In the data rows, zero lies at 4.5, halfway between 4 and 5.
Some points, each followed by its number:
[3 5 2 5 6 3 2 6 4 5 4 3 5 4 5 4 4 6 4 5 3 5 5 4 7 5 3 5] 0
[5 6 2 5 5 3 3 7 4 3 4 4 5 6 5 6 5 6 4 5 4 6 4 3 5 4 4 3] 1
[4 6 5 5 2 7 4 4 4 4 4 4 3 3 2 5 5 6 5 3 5 4 4 5 5 2 1 6] 2
[3 6 3 5 6 3 2 5 5 4 7 3 3 6 5 3 2 4 3 6 2 7 5 2 6 6 3 4] 3
[3 5 4 5 5 3 2 5 5 4 5 4 4 5 5 4 3 4 4 5 3 6 4 4 6 5 3 4] 4
[6 3 2 1 6 2 3 6 8 8 7 0 4 5 7 8 6 4 7 5 7 7 2 0 3 3 5 0] 5
[6 4 5 5 5 7 5 3 5 4 5 6 5 5 5 4 5 5 4 5 5 3 5 5 4 5 6 5] 6
[4 4 4 5 5 4 3 5 5 4 5 4 4 5 5 4 4 5 4 5 3 6 5 3 6 4 3 4] 7
[2 6 5 6 7 0 6 6 3 3 4 3 5 1 4 7 3 4 5 1 4 7 7 5 5 6 5 5] 8
[4 3 6 4 7 5 5 3 6 6 8 5 5 4 5 6 4 4 6 5 6 5 5 3 4 5 6 4] 9
[4 2 5 7 3 3 1 4 4 4 6 6 5 7 5 4 2 5 6 6 4 6 4 6 4 5 4 4] 10
[5 7 4 4 2 5 8 4 4 6 1 2 3 1 4 4 6 4 6 1 5 4 4 7 5 6 4 6] 11
[6 6 4 6 5 4 5 5 3 0 2 6 5 6 4 5 5 6 4 5 4 5 5 8 4 5 6 5] 12
[4 4 5 6 3 5 5 5 4 4 4 6 4 5 4 4 5 5 4 4 4 3 5 6 4 4 4 5] 13
[4 4 6 6 7 3 5 5 4 2 5 4 5 5 6 6 4 5 5 5 5 6 6 6 3 6 6 4] 14
[8 3 3 4 6 5 2 4 6 4 7 4 4 7 6 3 5 3 3 7 4 5 5 2 4 7 7 2] 15
[3 3 2 4 6 0 2 7 4 6 4 0 4 3 6 5 4 4 4 4 3 7 5 2 6 5 2 3] 16
[8 3 6 3 5 6 8 3 5 3 2 2 2 3 5 2 7 2 1 4 4 3 7 5 2 8 6 4] 17
[3 4 6 5 3 5 5 4 3 4 3 5 4 4 4 2 3 4 3 5 3 3 5 7 4 5 4 6] 18
[5 6 3 3 5 5 8 6 4 4 4 5 6 5 4 7 7 5 5 4 6 3 5 4 4 3 6 4] 19
[3 8 5 4 3 5 6 4 3 3 2 5 5 4 3 4 4 5 4 4 4 4 4 6 6 4 4 6] 20
[4 3 9 6 4 6 2 1 5 6 3 5 5 2 2 4 1 5 9 2 5 6 4 7 6 4 3 8] 21
[5 6 6 3 5 8 9 0 4 5 7 5 3 3 5 2 3 2 4 6 3 2 7 6 3 9 6 7] 22
[4 7 3 4 4 4 6 4 4 6 4 2 4 2 5 4 4 4 5 4 5 4 4 6 6 6 4 6] 23
[3 6 5 3 6 6 6 4 4 5 5 3 3 3 4 4 5 5 4 4 4 3 5 3 6 3 3 6] 24
[4 3 7 4 5 6 6 4 5 6 5 5 5 4 5 6 5 4 7 3 6 3 5 4 4 3 6 5] 25
[5 5 4 4 5 5 5 4 5 5 5 5 4 5 5 4 5 5 4 5 5 4 5 4 5 5 4 5] 26
[7 8 0 5 5 4 4 5 5 2 6 5 5 5 5 7 6 4 3 4 4 7 6 3 6 7 8 4] 27
[6 5 3 6 0 5 8 6 2 4 0 5 6 2 5 3 8 6 4 1 6 1 4 9 5 6 5 7] 28
[5 4 4 3 5 5 4 5 5 6 6 3 4 6 6 3 5 4 4 5 4 4 5 2 6 5 6 4] 29
[6 3 9 5 1 9 6 1 4 4 3 8 3 4 3 1 4 5 5 3 3 0 5 8 5 4 4 9] 30
[5 3 4 3 6 5 4 5 4 6 6 3 5 5 7 4 5 4 5 5 4 3 6 3 7 5 5 5] 31
[8 3 5 4 2 7 4 2 7 6 5 6 5 5 4 5 6 4 7 3 7 4 4 4 3 4 7 4] 32
[6 4 6 3 3 6 5 3 6 7 5 4 5 5 6 3 5 3 6 5 6 3 3 4 4 5 6 5] 33
[5 3 7 5 8 6 5 2 7 4 9 7 5 6 5 8 3 4 6 6 7 5 6 3 2 6 9 4] 34
[2 4 5 6 7 2 3 7 4 3 2 4 5 4 1 7 4 7 6 3 5 7 4 5 5 0 1 4] 35
[3 8 4 4 3 5 8 4 3 4 4 5 5 3 4 5 5 4 5 3 5 3 4 6 4 5 6 6] 36
[6 6 3 5 6 8 9 3 4 2 6 7 4 5 5 3 6 4 0 8 4 2 7 6 3 7 7 5] 37
[5 4 4 4 8 3 2 6 6 5 6 2 5 5 6 6 4 5 6 5 4 6 5 2 6 4 5 4] 38
[5 2 5 5 4 4 6 5 3 3 3 6 4 4 4 4 5 4 3 4 3 3 7 6 3 5 5 4] 39
[5 4 3 5 5 4 4 5 4 5 4 3 5 4 6 4 4 5 4 4 3 5 6 5 6 6 4 5] 40
[5 6 4 3 9 3 8 5 6 3 9 2 5 5 8 8 4 3 5 8 6 6 7 1 3 9 9 3] 41
[5 3 6 2 5 6 6 3 5 7 6 3 3 4 5 4 4 3 6 4 4 3 6 2 4 4 6 5] 42
[8 4 2 4 5 5 4 4 6 6 4 3 5 4 6 3 6 5 4 6 6 4 3 4 4 6 5 3] 43
[6 1 4 2 5 5 4 6 6 6 5 2 2 5 5 4 7 2 3 3 1 5 9 0 5 4 5 3] 44
[5 4 4 4 4 3 4 5 5 4 4 4 4 4 4 5 5 4 4 4 5 5 5 4 3 4 4 3] 45
[8 3 7 3 5 5 8 3 4 2 1 2 2 2 3 4 6 2 2 2 4 4 7 6 1 7 5 5] 46
[4 8 0 3 7 1 2 8 4 4 5 0 5 5 6 6 3 5 4 5 2 8 5 0 9 6 4 4] 47
[5 3 5 6 4 3 3 5 4 4 3 5 5 4 4 4 4 5 5 3 4 5 5 6 5 5 4 5] 48
[7 5 3 4 5 5 4 4 5 5 4 4 5 5 6 4 6 5 4 5 6 4 4 5 4 6 5 4] 49
[4 4 3 3 9 5 4 6 6 5 6 3 5 4 4 6 5 6 4 5 5 4 6 1 6 2 4 4] 50
[4 5 4 6 5 4 1 5 4 4 4 5 5 6 4 3 3 6 4 5 3 5 4 5 6 4 3 5] 51
[3 4 3 4 6 3 2 6 4 5 6 4 5 6 6 4 4 5 4 6 3 5 5 3 6 5 4 4] 52
[4 6 1 5 6 2 3 8 3 3 3 3 7 5 6 5 5 6 3 5 3 6 5 4 7 5 4 4] 53
[5 4 4 3 5 5 5 3 5 6 6 4 5 5 6 3 5 3 4 7 5 4 3 4 4 7 6 4] 54
[4 8 4 3 5 6 5 1 6 5 8 6 4 6 6 3 3 3 3 8 5 5 2 4 4 8 7 5] 55
[3 4 5 5 4 3 3 5 4 5 4 4 4 4 4 4 3 4 5 4 4 6 4 4 5 4 3 4] 56
[3 9 2 5 8 3 0 4 6 3 9 4 2 7 4 3 1 5 2 9 2 8 3 1 6 6 2 3] 57
[6 3 3 2 5 3 3 6 7 8 7 0 4 5 7 8 6 4 7 5 7 6 3 0 3 3 5 1] 58
[3 6 3 7 3 2 3 4 3 4 5 4 4 4 5 5 1 4 6 5 4 7 4 6 5 6 2 5] 59
[3 6 6 5 3 7 7 2 3 3 4 8 4 4 3 3 4 4 3 5 4 2 4 8 3 5 5 6] 60
[2 6 4 6 4 2 0 5 4 4 5 2 4 4 4 4 0 5 5 4 2 8 4 4 8 5 1 5] 61
[3 5 8 4 6 4 9 3 4 5 7 6 5 3 5 7 3 3 6 3 6 3 5 5 3 6 8 6] 62
[4 3 3 8 0 0 1 9 3 5 0 3 6 2 2 5 6 7 7 0 5 7 2 8 5 0 0 4] 63
[4 4 5 6 3 6 5 5 3 3 4 7 4 5 3 3 5 5 3 4 4 3 5 7 4 4 3 5] 64
[5 4 2 5 7 3 3 6 5 4 6 2 3 3 5 5 4 4 3 5 2 7 8 3 5 6 3 4] 65
[4 3 5 6 4 4 3 4 4 4 5 5 5 6 5 4 3 5 5 5 4 5 4 5 4 5 4 4] 66
[6 3 3 5 3 4 4 6 4 5 2 4 5 3 4 5 6 6 5 2 4 4 6 6 6 3 3 5] 67
[5 4 5 3 5 5 5 3 5 6 5 3 4 4 6 3 4 3 4 5 4 4 5 4 4 7 5 5] 68
[2 5 5 5 3 5 4 4 3 6 4 4 5 3 5 4 4 5 6 4 4 3 3 5 6 4 3 6] 69
[4 4 5 4 5 5 2 4 5 6 7 3 5 6 6 3 3 4 6 6 4 5 4 2 7 5 5 5] 70
[3 6 5 4 4 5 6 4 4 5 4 5 4 4 4 3 5 4 4 4 4 3 4 6 5 4 4 5] 71
[4 4 6 4 3 5 6 3 4 6 6 5 4 4 5 4 3 3 6 4 4 3 5 5 3 5 5 5] 72
[7 1 0 6 9 0 0 9 6 3 7 0 0 2 4 7 4 3 0 4 0 9 9 0 5 6 0 0] 73
[5 4 6 5 3 7 5 2 5 4 6 8 4 6 4 4 4 4 5 6 5 3 4 6 2 4 5 5] 74
[6 2 9 4 2 9 5 0 5 4 3 9 6 6 2 3 2 6 9 4 7 1 2 9 2 2 7 9] 75
[6 4 5 5 2 5 5 4 4 4 2 5 4 4 4 4 5 4 5 3 5 4 4 7 3 4 5 5] 76
[6 6 5 1 5 7 4 4 5 6 7 2 4 7 7 4 5 3 6 5 3 4 5 0 8 5 7 5] 77
[7 5 4 4 5 7 7 3 5 4 6 5 4 4 5 4 5 4 3 6 5 3 6 5 4 7 6 6] 78
[4 3 7 4 4 4 3 2 4 5 5 4 5 4 5 3 1 3 6 5 4 5 3 5 4 7 5 5] 79
[2 4 5 5 3 2 2 6 3 4 4 4 4 5 4 4 2 4 5 5 3 6 4 5 5 4 1 4] 80
[4 7 3 5 4 4 6 5 4 5 4 3 4 2 5 5 5 5 5 4 5 4 4 5 5 6 4 6] 81
[5 4 6 4 4 8 5 3 5 5 5 6 4 6 4 4 5 5 5 5 5 2 4 4 5 3 5 5] 82
[5 3 4 3 3 2 4 7 5 4 2 2 3 5 4 5 6 4 4 4 4 5 4 3 2 2 2 2] 83
[6 3 4 4 4 5 5 5 5 5 5 5 5 6 5 4 6 4 4 5 5 3 4 4 4 4 6 3] 84
[3 5 5 3 9 2 3 5 5 6 7 2 6 5 7 6 2 5 6 7 5 6 4 1 6 5 5 4] 85
[6 7 2 2 6 5 5 2 6 6 7 2 4 4 6 4 5 3 4 8 6 5 2 2 3 8 5 3] 86
[4 5 6 6 4 4 6 3 5 5 5 7 5 2 3 6 4 4 6 2 6 5 5 6 3 5 7 5] 87
[6 5 5 7 2 5 5 2 4 3 3 7 4 5 4 4 4 5 5 5 6 5 2 9 3 6 5 6] 88
[3 5 3 5 5 3 1 6 4 4 6 3 3 5 4 4 3 5 3 5 2 6 5 3 7 4 1 4] 89
[6 4 6 4 2 6 5 3 5 5 4 5 5 5 4 4 5 4 5 5 6 3 3 5 3 4 5 5] 90
[5 3 6 6 5 5 3 3 6 5 4 6 5 3 2 6 4 6 6 2 5 5 5 5 4 2 3 5] 91
[3 4 3 4 5 2 3 6 4 5 4 2 4 3 5 5 4 4 4 4 4 6 4 3 5 4 2 3] 92
[7 6 7 2 5 9 6 0 6 4 7 7 3 6 5 1 4 2 3 8 4 2 4 5 3 8 8 6] 93
[5 4 3 4 4 3 5 7 5 6 2 2 5 3 5 5 6 5 4 3 5 5 5 4 6 4 3 4] 94
[2 5 1 3 7 2 3 9 4 6 5 1 4 4 5 6 6 6 4 4 3 6 4 0 8 2 2 2] 95
[6 5 5 4 7 5 7 4 5 2 6 6 5 6 5 6 6 4 3 7 6 4 6 5 2 6 8 3] 96
[4 4 4 4 4 4 4 6 5 5 4 4 4 5 5 4 6 4 4 5 4 4 4 4 5 4 4 4] 97
[8 5 6 3 3 5 4 1 5 6 5 1 5 4 8 4 2 3 8 6 7 6 0 5 4 9 7 6] 98
[5 3 4 6 5 4 3 6 5 4 2 5 4 3 2 5 5 6 4 3 5 6 5 5 5 2 2 4] 99
[4 5 3 5 4 3 4 6 4 5 3 4 5 2 4 4 5 5 4 2 4 5 5 6 6 4 3 5] 100
[1 7 6 6 5 4 5 4 4 5 3 5 4 1 1 5 4 6 5 2 5 5 4 6 5 2 1 6] 101
[4 6 1 2 4 3 3 9 5 6 5 0 3 4 4 8 6 5 5 2 3 7 5 0 7 0 2 3] 102
[3 6 4 5 4 4 5 5 4 5 5 4 4 4 4 5 4 5 5 4 4 4 4 4 5 3 3 5] 103
[6 5 4 6 4 4 4 4 4 3 4 5 5 5 5 4 4 5 4 5 5 6 4 7 4 7 5 5] 104
[3 2 6 5 5 3 1 5 5 6 5 4 6 4 4 6 3 6 7 4 5 6 3 3 6 2 2 4] 105
[6 3 8 3 2 6 7 1 4 4 4 5 4 5 5 3 5 3 5 6 7 2 2 6 1 6 6 5] 106
[3 5 5 4 4 4 6 5 4 5 5 4 3 3 3 5 4 3 5 3 4 5 6 3 3 4 3 4] 107
[5 3 4 6 3 4 2 5 4 4 3 5 5 6 5 3 4 5 5 4 3 5 5 6 5 4 4 5] 108
[7 5 4 5 4 6 5 2 6 4 5 8 5 5 4 4 5 4 3 6 6 3 4 7 3 6 7 4] 109
[5 6 3 2 7 5 6 6 5 4 5 4 5 5 5 5 6 5 3 6 5 3 5 2 5 4 6 4] 110
[5 5 7 3 4 6 4 2 5 6 6 4 4 4 5 3 3 3 6 5 3 4 5 4 5 6 5 6] 111
[4 4 4 3 2 3 4 6 5 6 2 4 4 5 5 3 6 4 3 4 4 4 3 4 5 3 4 3] 112
[3 4 4 3 6 3 5 5 4 5 4 3 4 4 5 3 4 3 3 5 3 4 5 4 5 6 4 4] 113
[5 7 0 9 5 4 5 5 4 1 5 7 4 5 3 4 5 6 1 7 4 7 5 7 3 6 3 3] 114
[4 8 0 3 7 1 2 8 4 5 6 0 5 5 6 6 3 5 5 5 2 7 5 0 9 6 4 4] 115
[5 5 1 4 3 2 5 8 4 6 1 1 5 2 4 6 7 5 4 1 5 5 5 4 6 3 2 4] 116
[4 3 4 3 7 5 3 4 6 7 7 4 5 4 5 6 4 5 6 5 6 4 4 1 5 3 4 4] 117
[5 2 9 3 8 8 5 1 8 5 9 8 6 7 5 8 4 5 9 7 9 3 4 3 1 2 8 3] 118
[5 7 4 6 2 5 5 3 5 4 3 6 5 3 3 4 4 5 5 4 7 4 1 8 3 5 3 5] 119
[3 7 2 5 1 2 5 7 5 5 3 2 2 3 3 6 7 4 3 3 6 7 2 3 2 3 1 2] 120
[4 5 5 7 2 5 7 5 1 2 0 7 5 3 3 1 5 6 2 3 3 1 6 9 6 5 4 8] 121
[3 6 2 7 6 1 3 6 3 3 4 4 4 3 4 4 3 5 2 5 2 7 6 6 6 6 2 5] 122
[3 2 4 5 3 1 3 8 3 4 2 3 6 5 5 5 5 5 4 4 5 5 3 6 3 3 3 3] 123
[4 5 9 6 0 9 7 4 2 3 0 7 1 2 0 3 7 6 8 0 5 0 4 9 4 0 1 9] 124
[3 3 8 6 9 2 6 6 4 0 7 6 6 7 6 9 3 5 5 7 6 7 7 6 2 7 9 4] 125
[5 5 7 5 2 8 5 2 5 4 4 8 5 6 3 4 4 5 6 5 6 3 3 7 3 3 5 6] 126
[3 4 4 6 3 4 5 6 3 4 3 6 5 5 5 3 4 5 4 5 4 3 4 7 5 4 4 5] 127
[2 6 3 7 4 2 3 7 2 4 3 3 5 3 4 3 3 6 4 3 2 6 5 6 8 4 0 6] 128
[5 4 3 4 7 5 5 4 5 5 7 5 5 6 7 4 5 4 3 8 4 3 6 3 5 7 6 4] 129
[6 6 1 4 5 4 7 6 4 4 3 2 4 3 5 5 7 5 3 4 5 4 5 5 5 7 4 5] 130
[6 3 4 5 4 2 2 5 5 5 3 3 5 6 6 4 4 5 5 5 6 5 2 5 4 6 5 3] 131
[9 4 6 3 5 5 8 2 5 3 3 3 3 2 4 5 6 2 3 3 5 4 7 5 1 8 7 4] 132
[3 6 0 7 3 1 4 8 2 4 1 2 5 1 4 4 5 6 3 2 3 6 5 8 8 5 1 6] 133
[4 4 4 4 5 5 6 5 4 5 5 5 4 4 5 4 5 4 4 5 4 3 6 5 5 5 5 5] 134
[6 3 7 5 6 6 5 3 5 4 5 6 5 4 4 5 4 4 5 4 5 4 6 5 4 5 6 5] 135
[5 5 8 5 3 8 6 0 4 2 7 9 3 6 3 3 2 3 4 6 5 3 4 7 1 5 6 6] 136
[7 1 7 5 6 9 1 9 5 2 0 9 7 9 2 8 9 9 7 4 8 1 3 3 4 0 4 2] 137
[5 3 4 4 4 2 1 5 5 6 5 4 6 6 6 4 3 4 6 6 4 6 3 3 5 5 4 3] 138
[5 2 6 6 4 5 2 3 5 5 3 6 5 3 3 5 4 6 6 2 5 5 5 6 5 3 3 5] 139
[3 5 5 4 5 4 6 4 4 4 5 4 3 3 3 5 4 3 4 4 3 5 6 3 3 4 3 4] 140
[7 4 4 7 2 4 4 5 5 2 2 7 4 6 3 3 6 5 2 4 5 5 4 8 3 4 5 3] 141
[5 3 4 5 5 5 3 4 5 5 7 6 5 7 6 4 4 5 5 7 5 4 4 4 4 5 5 4] 142
[4 3 7 6 6 5 5 5 5 3 5 6 5 5 3 7 4 5 6 4 6 6 6 5 2 3 6 4] 143
[4 4 5 4 6 5 5 4 5 5 5 5 4 4 4 5 5 4 5 4 5 4 5 4 4 4 5 5] 144
New points follow, each followed by the numbers of its two nearest points above by angle, nearest first.
[4 7 2 7 3 3 3 7 3 2 3 7 4 7 4 2 5 5 2 6 3 5 4 6 5 5 4 4] 114 127
[5 4 5 5 5 5 4 6 5 3 3 6 5 7 4 5 6 6 5 4 5 4 4 4 5 2 5 4] 137 35
[5 8 4 3 5 6 5 1 6 4 7 7 4 6 5 2 4 3 2 8 5 4 2 4 4 8 7 4] 55 93
[6 4 5 5 3 5 4 3 6 5 6 6 6 5 5 5 4 4 6 5 6 4 3 5 4 5 6 4] 32 90
[4 5 5 3 4 6 5 3 5 5 6 5 4 6 5 3 5 4 4 6 4 3 4 4 5 5 6 5] 93 55
[6 6 3 6 4 4 6 4 3 2 2 4 4 4 5 3 4 5 3 5 5 5 4 8 4 8 5 5] 104 12
[5 4 4 5 2 2 3 6 4 6 2 2 5 4 5 4 5 5 6 3 4 6 3 5 5 4 3 5] 63 116
[5 3 6 6 6 4 5 5 5 3 5 6 5 5 4 7 5 5 5 4 6 6 5 5 3 4 6 4] 143 125
[7 3 6 3 1 7 6 2 6 7 7 7 7 6 7 7 6 3 9 2 6 3 4 3 4 4 9 5] 32 25
[6 8 3 5 0 4 8 3 3 6 0 1 3 0 4 3 6 4 6 0 5 4 4 9 5 7 2 8] 11 23
[5 4 4 4 5 4 5 5 5 5 4 3 3 4 5 4 5 4 4 4 3 5 6 3 5 4 4 4] 44 65
[6 6 4 2 4 6 6 2 5 6 5 4 3 3 6 3 6 2 4 4 4 4 5 3 5 7 7 5] 68 22
[4 6 4 4 2 3 5 6 5 5 3 3 3 4 3 6 6 4 4 3 6 6 2 4 3 3 2 3] 120 83
[4 5 5 4 3 5 5 3 5 6 5 5 4 5 5 4 4 4 5 5 5 4 3 4 4 4 5 4] 33 90
[4 4 2 4 6 5 6 6 4 4 5 4 4 4 5 4 6 4 2 5 3 3 7 4 6 5 4 5] 134 130
[5 4 5 3 5 5 4 3 5 6 5 3 4 4 5 3 3 3 4 5 4 4 5 4 4 6 5 5] 68 111
[2 6 5 5 6 1 6 5 3 4 4 3 5 1 5 7 3 4 5 1 4 6 6 5 5 7 5 6] 8 81
[7 5 3 4 3 5 6 5 6 4 3 5 3 6 4 5 8 4 3 6 7 4 3 4 1 3 5 2] 84 45
[5 5 3 5 3 4 6 5 5 4 4 6 5 4 4 5 7 5 3 4 5 5 4 5 3 4 5 3] 141 19
[5 3 7 5 7 5 5 2 6 4 8 7 5 6 5 7 4 4 6 5 6 5 5 4 2 5 8 4] 34 118
[4 4 4 3 9 2 1 6 6 5 6 1 5 5 6 6 3 6 6 5 4 7 5 1 7 4 4 3] 38 85
[6 2 9 5 7 7 5 2 7 5 6 7 5 4 4 6 4 5 6 4 6 4 6 5 3 4 7 5] 135 118
[5 5 9 6 1 9 6 0 5 3 4 9 5 6 2 3 4 5 6 5 6 2 2 9 3 3 5 7] 126 75
[6 2 5 3 5 5 4 5 5 6 5 2 2 4 5 4 5 3 4 3 2 5 8 1 5 5 5 4] 44 42
[0 7 2 8 6 0 0 9 3 3 0 2 4 2 0 8 5 9 4 0 4 9 3 3 9 0 0 4] 35 99
[6 5 5 3 5 5 5 2 5 5 6 4 4 3 6 3 4 2 4 5 3 5 6 3 5 7 7 5] 68 111
[6 0 3 9 4 4 0 7 3 3 4 7 7 9 7 2 3 7 4 6 2 5 6 7 8 5 4 6] 108 51
[5 3 8 5 7 6 5 3 6 4 6 6 5 4 4 5 4 4 6 4 5 4 6 5 3 5 6 5] 135 34
[5 5 8 6 1 9 5 1 5 4 4 9 4 6 2 3 3 6 6 6 6 2 1 8 3 3 4 7] 126 75
[3 6 3 5 1 2 6 9 5 4 1 2 1 3 0 8 9 4 2 1 6 8 2 2 1 0 0 0] 120 83
[6 4 4 4 4 6 4 4 6 5 5 5 5 4 5 5 6 5 6 4 6 4 4 4 4 4 6 4] 32 33
[4 3 8 7 9 2 5 5 6 1 9 6 5 7 6 9 3 5 6 7 7 8 5 4 0 7 9 3] 125 14
[3 6 3 6 4 3 3 6 3 4 4 4 5 4 4 4 4 5 4 4 3 5 4 5 7 4 2 5] 128 133
[7 2 5 2 5 4 4 3 5 6 4 1 4 3 6 3 4 3 5 3 4 4 5 3 5 7 6 5] 68 42
[5 5 7 4 6 8 5 3 6 4 5 6 4 5 2 5 5 6 5 5 6 3 4 4 4 1 4 5] 82 126
[2 5 5 6 3 3 4 4 2 3 3 5 4 4 4 2 2 3 3 4 2 5 5 7 6 6 3 6] 18 128
[6 2 3 5 5 2 2 6 5 4 4 3 6 7 6 4 5 5 4 6 5 6 4 5 5 6 5 3] 131 138
[7 5 4 8 0 7 7 2 3 3 3 7 7 7 7 3 4 5 5 7 8 2 1 9 3 9 8 8] 88 109
[2 4 5 2 9 2 3 6 5 6 7 2 7 6 7 6 3 5 6 6 6 5 4 1 7 3 5 4] 85 38
[4 7 0 5 7 0 2 9 2 2 2 2 8 6 7 5 5 7 3 6 3 6 4 4 8 6 5 4] 53 1
[2 4 4 5 3 2 3 6 3 4 3 4 4 4 4 4 3 4 4 4 3 6 4 5 4 4 2 4] 80 56
[4 4 6 5 3 5 6 3 3 4 3 6 4 4 4 3 3 4 4 4 3 3 5 7 4 5 4 6] 18 60
[4 5 5 6 3 5 5 5 3 3 2 6 5 4 4 3 4 5 3 4 3 3 5 8 6 5 4 7] 121 18
[8 2 2 5 1 6 5 8 4 7 0 2 4 0 4 4 9 7 6 0 4 3 7 6 8 0 1 6] 67 116
[5 4 4 5 3 5 6 6 4 4 3 4 4 4 5 4 6 5 4 4 5 3 6 6 5 5 5 5] 28 121
[6 6 4 2 9 4 8 4 6 4 9 2 4 5 8 7 4 3 5 8 6 5 7 2 3 9 9 3] 41 129
[8 3 3 4 7 5 2 4 6 5 6 4 4 6 7 3 4 3 3 7 4 6 5 2 5 7 7 3] 15 129
[6 4 6 6 0 6 6 4 4 4 1 6 4 4 3 3 6 4 5 2 6 3 3 9 3 3 4 5] 76 124
[4 7 4 4 5 5 4 5 4 4 5 5 5 6 5 4 4 5 4 6 4 4 4 4 6 4 5 5] 57 110
[7 4 4 4 6 4 3 4 6 5 6 4 4 6 6 4 4 3 4 6 4 5 4 3 5 6 6 3] 15 29
[2 5 5 2 9 4 5 6 7 7 8 1 4 1 3 9 5 6 6 4 5 6 6 0 7 0 2 3] 50 117
[3 5 4 5 2 2 4 6 5 6 2 3 3 3 2 6 6 5 5 3 6 6 2 4 3 1 0 3] 120 63
[2 7 1 3 7 3 2 9 4 4 5 2 5 6 5 6 6 7 3 6 4 6 4 0 7 2 2 3] 95 1
[3 4 6 4 3 5 6 3 4 6 5 5 4 4 5 4 3 3 6 4 4 3 5 5 3 4 4 5] 72 111
[6 4 3 6 2 6 8 7 3 4 1 5 5 3 5 4 8 5 4 2 4 2 7 7 5 4 5 6] 28 121
[2 5 1 3 6 2 3 8 4 6 5 1 4 4 5 6 6 5 4 4 4 6 4 0 7 2 2 3] 95 102
[6 7 3 2 4 6 9 6 3 4 3 5 6 5 4 7 8 5 5 4 6 1 5 4 3 3 8 4] 19 36
[5 4 5 3 5 4 5 3 5 6 5 3 4 4 6 3 4 3 5 5 4 4 4 4 4 6 5 4] 68 54
[5 2 4 2 6 5 7 5 4 6 6 3 4 3 7 3 5 3 3 5 2 2 9 3 5 7 6 5] 134 31
[1 7 7 6 5 5 6 2 5 7 3 5 4 0 0 5 3 6 6 0 5 5 4 7 5 1 0 7] 101 2
[2 5 4 7 3 3 3 6 2 3 3 5 4 5 5 2 2 5 3 5 2 5 4 7 7 5 2 6] 128 127
[5 6 0 6 5 3 5 7 4 3 4 2 4 3 5 7 6 5 3 4 5 7 6 5 5 6 3 4] 130 53
[4 7 4 3 6 5 4 4 5 4 6 4 4 5 4 4 4 5 3 6 4 5 5 3 6 5 4 5] 57 3
[5 8 4 3 5 6 5 3 5 4 6 5 5 6 4 5 4 5 4 6 5 4 3 4 4 5 6 5] 55 93
[1 4 5 5 2 4 6 5 3 5 2 7 6 5 3 4 4 5 4 5 5 3 3 7 3 3 3 5] 127 13
[5 5 4 4 6 4 5 4 4 5 6 4 4 4 5 4 4 4 4 6 3 4 6 4 5 6 4 5] 129 65
[4 4 6 5 6 4 5 4 5 3 6 5 5 6 5 7 4 5 5 6 6 6 5 5 2 6 6 4] 125 14
[3 5 2 5 3 1 4 7 4 6 0 3 6 0 3 4 6 6 4 0 4 6 5 7 7 3 1 5] 100 133
[5 2 5 8 3 1 2 6 4 4 1 6 6 4 4 4 3 5 6 1 4 6 5 9 6 5 5 5] 48 108
[4 3 5 2 6 5 5 3 5 6 6 4 5 5 6 3 4 3 4 7 5 3 4 4 4 6 5 4] 54 68
[5 3 6 4 4 5 4 2 5 5 5 4 5 5 5 3 3 3 6 5 4 4 4 5 4 6 5 5] 79 111
[3 5 5 4 6 3 4 2 3 3 5 4 4 3 4 3 1 3 3 6 2 6 5 6 4 9 4 5] 79 113
[7 6 3 4 7 9 9 1 4 1 7 9 3 5 4 2 7 3 0 9 4 0 8 7 2 9 7 6] 37 78
[3 5 5 6 6 3 3 7 4 4 3 4 5 4 3 6 4 6 5 4 5 6 4 5 5 2 2 4] 35 99
[4 0 9 3 6 8 9 4 6 9 7 7 7 3 4 9 7 5 9 0 9 0 7 2 2 0 9 5] 25 144
[5 3 4 6 4 5 3 3 5 5 7 7 6 7 6 4 3 5 5 8 5 4 3 5 4 6 6 4] 142 10
[6 4 7 3 3 6 8 2 5 5 4 5 4 5 5 4 5 3 4 6 7 2 2 5 1 6 7 5] 106 90
[6 3 5 5 3 5 4 4 5 6 4 5 6 4 5 5 5 4 7 3 5 4 4 5 5 4 5 5] 32 25
[4 4 6 6 7 3 5 4 5 2 7 6 5 6 5 7 3 5 5 6 6 7 5 5 2 6 6 4] 125 14
[6 2 3 5 2 5 4 6 4 6 0 3 5 2 4 5 7 6 6 0 4 4 6 5 6 2 2 5] 67 116
[2 5 5 7 2 4 3 5 3 3 5 8 5 8 4 3 4 6 3 7 5 4 1 7 4 3 3 4] 127 64
[7 4 4 4 2 3 6 4 4 6 1 1 4 2 6 2 6 3 4 3 5 4 4 6 4 8 5 5] 11 17
[5 4 9 7 0 9 5 2 4 1 4 9 4 9 0 3 6 6 5 6 7 0 1 9 0 0 6 6] 126 74
[3 5 4 6 6 2 4 6 4 3 5 3 5 3 5 6 3 5 5 3 4 7 5 4 4 5 4 4] 8 122
[4 5 3 3 3 4 5 7 4 5 4 2 4 4 5 6 7 4 4 2 3 5 5 1 6 3 4 4] 102 116
[4 4 6 4 6 5 7 4 5 4 6 5 5 4 5 6 5 4 5 4 5 4 5 4 3 5 7 5] 62 34
[4 4 7 4 6 7 6 1 6 5 7 8 6 5 4 6 4 4 6 5 7 3 4 4 2 4 7 5] 118 34
[2 3 3 6 2 3 4 7 1 5 2 7 7 5 5 2 4 5 3 5 3 2 5 8 7 4 3 6] 127 121
[3 3 6 5 5 4 2 5 6 6 5 5 5 4 4 6 4 6 7 4 6 5 4 4 5 2 3 4] 105 91
[9 8 0 5 2 6 8 7 4 0 3 6 5 5 1 9 9 6 4 2 6 6 7 4 1 2 7 2] 19 27
[0 6 4 6 6 2 3 9 3 3 0 2 4 3 0 7 5 8 4 2 4 7 4 3 7 0 0 4] 35 99
[6 5 5 5 5 6 5 3 5 4 5 7 5 5 4 3 5 4 4 6 5 4 4 7 3 6 6 5] 109 93
[2 7 5 3 5 7 7 5 4 5 4 4 4 4 3 5 5 5 4 4 4 2 5 3 6 2 3 6] 24 103
